In the rows, zero is written as 128.
One turn sends every row of this set to another row. A few are shown first. Where does it send the rows asked after them?
filup: [132 141 141 123 119 169 122 120 151 134 119 149 141 146]
noti: [ 98 135 139 133 136 148  84 141 154 159 139 108 146 168]
tolu: [102 133 132 128 119 156  75 126 144 155 105 132 172 145]
Fita: [107 105 114 122 134 129 116 140 140 140 138 123 139 174]
rak: [109 113 117 107 136 126 121 138 140 131 141 134 162 171]
bosef: [115 117 117 119 142 124 115 140 124 140 145 117 142 167]
gosep: [100 133 145 113 133 143  87 145 162 159 130 115 161 173]
Zop: [131 142 139 133 123 172 120 118 145 134 125 145 136 141]
Ler: [ 99 107 111 129 135 133 117 134 139 131 145 127 146 172]
Nav: [113 112 121 104 134 122 119 143 137 139 137 127 150 173]
nomaz: [136 147 143 122 126 169 121 121 144 134 125 147 144 142]
lemo: [136 150 138 127 122 170 111 109 132 135 119 130 161 138]
gokal: [127 139 133 138 114 179 110 106 143 135 118 130 153 144]
Von: [108 146 146 116 145 138  85 144 147 158 140 108 159 164]
posa: [110 140 134 119 128 149  77 127 133 154 109 130 177 140]
dase: [130 143 138 120 113 172 114 111 148 136 111 137 164 146]
Revez: [112 121 115 121 147 125 118 136 125 131 149 125 153 164]
Vin: [105 139 130 137 128 156  73 124 129 154 114 123 167 141]

bosef turns into Nav
posa turns into tolu
Now find these:
Revez turns into rak
gosep turns into noti
dase turns into gokal
Zop turns into nomaz

